Each row is where one point has got to under a steady rotation. How many steps took it there?
The counts run from 0 to 826.
[119 142 119  38 145 122 118 127 160  95 146 126 114  82 140 120 133 120
 140  89 126  99 130 111 125 162  98 133  77 109 118 104 134 105 173  97
  83 116  99  93  83 122 112 122  96]	734
[118 118 159  81 141 129 124 160 132 168 154 139 165 137 124 119 128 104
 122 200 125 127 149 120 137 102  84 108 115 140 118 161 102 174  64 129
  95 142 121 127 110 107 128  96 166]	346
[100 136 136  92 103 170 157 140 155 128 114  91  92 108 123  94 128 142
 117 151 147 151 152  86 118 143 144 153 124  89 158 143 158 115 168 177
 124  75 130  95 171  85 150 118 134]	196
[133 123  80 113 108 109 175 116 164 144 124  92 138  97 150 181 132 150
 111 118 138 186 105 145 113 136 151 160 129 114 119 142 112 158 110 150
 110  97 102 107 185 152 102 142  98]	433
[190 135 111 132 124 141 125 136 120 154 151 140 176 140 144 169 118 181
 131 132  91 167 116 154 126 132 133 147 118 141 122 131  77 183  59 141
  98 142 108 107 141 108 107  90 133]	9
[138 102  85 163 125 110 152 122 163  78  95 143 143 134 129 101 112 159
 164 151  91  74 115 126 136 105 145 135 147 120 103 108 154 131 147 109
 147 106 195 122 136 123 113 176 120]	81
[180 132  97 193 119 127  88 131 118 111 113 168 163 136 133 126 106 134
 171 107 119 107 150 169 119 114 168 122 117 165  94 137 117 137 107  73
 126 122 165 178 144 144 120 139 135]	86
[127 137  93 125 141  96 170 129 201 129 137  95 120 117 153 122 159 146
 160 175  93 118  66 103 108 141 114 141 137 148 128 100 140 137 147 125
 149  86 162 119  96 114  96 140 145]	495
[160 163 112 118  87 147 112 153  96 135 119 111 175 169 140 119  88 123
  96 137 163 130 138 144 159 137 120 138 143 122 174 104 147 117 127  89
  95 130 149 107  73  69 141 120 153]	745
[138  99 126 102 144 107  90  86 147 130 166  74 111 121 152 111 130 135
  82  92  86 142 154 147 120 166 174 115 160 107 112 152 143 138 156 132
 130 103  83  95 106 148 115 131  93]	154
[148 177 132  62 111 157 138 126 162  99 129 100 132  82  96 110 124 160
 118 113 110 162 156 142  91 175 125 173 119 143 129 130 103 134 128 156
 109 104 123 119 107 101  93 105  90]	374
[154 159 154 178 145 149 102 111 104 100 118 170 129 130 128  89 112  97
 130  83 154 128 104 145 146 137 123 113 101 159 140  88 128 110 117  98
 173 149 183 177 127 137 119 131 102]	662
[117 150 105 161 134 162  77 111 106 142 138 139  80 133 143 134 139  88
 109 103 134 171 104 143 173 155 130  93 113 122 150 104 114 106 152 133
 186 155 116 134 156 154 137 125  88]	30
[130 180  73 132 159 116 150 118 107 118 151  86  87 146 148 144 133 160
 128 121 144 143  85 155 112 140 147 130 168 133 175 147 103 172 126 132
 111 125 119  88 123 174  92 109 123]	214
[151  99 118 137 125 100 157 108 157  69 102 133 153 116 127  98 115 162
 160 140 105  89 110 114 133  95 128 155 157 108 107 104 146 149 139 115
 134  90 182 129 149 127  97 173  96]	80
[112 112 113 119 145  81 198 105 172 118 124 124 183 154 118 104 119 169
  77 148 157  81 126 149 108  90 162 139 133 144 120 133 141 123 123 156
 125 126 185 111 129 113 121 167 114]	715
[151 134 118 116 126 151 136 170 132 121 132 172 171 144 153 135 106 135
 143 145 102 119 123 127 179 117  58 127  86 109 146  68 153 123 111 106
 127 144 142 110  87  46 146 135 113]	741
[102 122 109 105 121 112 128 139 118 145 120 105  72 136 144 201 149 151
 136  98 145 122 121 129 121 130 152 125 149 101 162 141 133  89 199 136
 121 144  79  84 129 155 171 137 128]	395
[156 139 125 129  97 146 178 133 177 128 124  87  95 131 142 145 135 144
 197 103 136 179 146  91 100 143 147 148 120 123 164 107 157 100 157 143
 120 101 107  97 157 131 162 113 146]	614
[155 169 145 120 125 168  90 142  95 104 118 161 128 143 112  87 110 145
 194 147 110  94 137  92 139  81 120 123 118 135 145 154 106 145 132  98
 113 124 141 153 166 128 148  81 135]	204
[114  61 138 136 121  85 186 144 164 162 117 144 150 140 134 185 141 117
 138 137 148 111 130 116 122 115 109 127  97 134 118  96 152  95 104 134
 111 150 137  96 123 116 161 156 173]	678
[118 172 138 152 154 130 167 132 140 104  97 138  96 163 103 112 141 169
 183 154 114  95  96 117 117  81 137 121 159 156 167 142 110 127 153 140
 158 130 183 154 156 162 138 109 134]	418
[104 135 129  83 139  97 183 127 180 124 125 142 131  86 122 176 140 109
 149 101 150 142 139 159  98 142  89 131 100 167  94 140 108 110 110 112
 115 137  96 133 105 171  84 154 115]	98
[108 123 119 123 106 125 189 104 179 125  86 106 148 133  93 144 117 156
  83 160 118 149 171 160 128 108 135 146 164 136 119 154 114 106 121 178
 154 129 143 101 169 133 131 159  90]	17
[183 122 138 168  79 149 156 151 129 138  95 156 166 168 122 171 105 144
 180 143 128 142 138 132 127 106 103 140 121 148 153  92 127 105 104 105
 113 154 156 134 142  85 160 121 174]	46
[160 142 168 157 122 181 153 129 109 106 113 156 138 139 104  80 104 130
 158 150 129 154 146 101 131 113  89 148 106 118 150 123 130 161  65 143
 134 131 177 136 176  96 123  88 147]	622
[124 145  64 110  80 125 155 132 197  86  78 124 133 111 116 112 120 113
 156 162 123 138 169 146 150 121 132 127 134 117 102 127 142 106 147  94
 128  87 152 111 161 145 105 172 114]	653
[144 120 172 181 163 151  88 157  73 156 149 138 114 156 113 112 115 151
 125 107 132  85 152 139  97 148 163 108 131 152 148 129 150 116 142 139
 146 155 155 152  90  97 163 105 171]	543
[119 112 151 110  95 119 108 123 111 110  56 121  82 122 111 176 121 144
 145 107 117  89 110  86 141 122 123 156 162 106 141 125 127  86 201 115
 125 131 117 137 155 160 152 138 106]	813
[112 129 142 107 123 120 160 146  92 152 105 117  92 130 159 211 130 149
 108  84 134 148 116 162 141 110 110 131 181  95 160 140 124 115 156 136
 133 132  75 131 127 151 154 163  80]	393
[115 147 140 130 163 132 163 154 126 166 181  83 104 152 145 128 149 114
 109 125 148 168 165 171  99 137 140  91 150 150 154 159 131 140 106 154
 141 137  95 110  78 138 137 111 163]	549
[127  88 132 166  97 115 109 151 104 167 109 139 135 134 100 193 123 111
 129 163 116 126 118 124 117 186  89 155 114 130 124 100 124 122  80 120
 132 152 153 100 116  88 115 121 189]	465
[130 100 117 165 134 118  94 143 101 129 123 160 179 144 116 108  94 146
  80 161 112  96 145 179 141 126 138 126 145 124  90 140 113 154  81 119
 140 125 177 148 111  89  97 157 131]	505
[154 125 104 115 144  83 194 108 198 100 155 115 168 132 149 105 131 150
 142 143 141 115  80 108 118 113 120 148 110 152 145  89 152 156 115 115
 108 102 168  95 108 119 102 131 139]	497
[110  92 165 104 184  95 122 104 175 133 149 164 108 114 127 127 162 109
 110  96 116 102 141 128 122 150 111  94  68 146  93  99 135  98 140 147
 158 154 122 118 113 143 134 137  88]	519
[185 122 114 187 134 115 143  96 181  91 119 147 166 153 134  94 114 148
 150 114 126 103 110 139 138 102 171 120 124 166 112  98 148 123 138 106
 155 118 190 149 147 141 142 154 122]	83
[140 149  83 154 105 166  90 130 127  96  99 162 137 142 132 108  94  73
 139 130 125 152 166 169 199 113 114  86 120 108 121 124 117 125 113  78
 152 132 140 146 157 147 121 142  98]	446
[ 93 108 191  51 159 107 180 125 161 127 148 115 123 112 116  98 146 139
 106 142 135 115 125  88 100 112 108 142 102 122 135 152 134 146 114 184
 100 121 119  95 140 119 120 103 124]	556
[131 103 150  74 108  92 119 119 146 100 113 147 166 136 134 118 113 110
 122 111 160  82 115  85 153 105 116 131  95 124 136  96 169  99 160  81
  87 123 134 107 110 104 159 145 129]	320
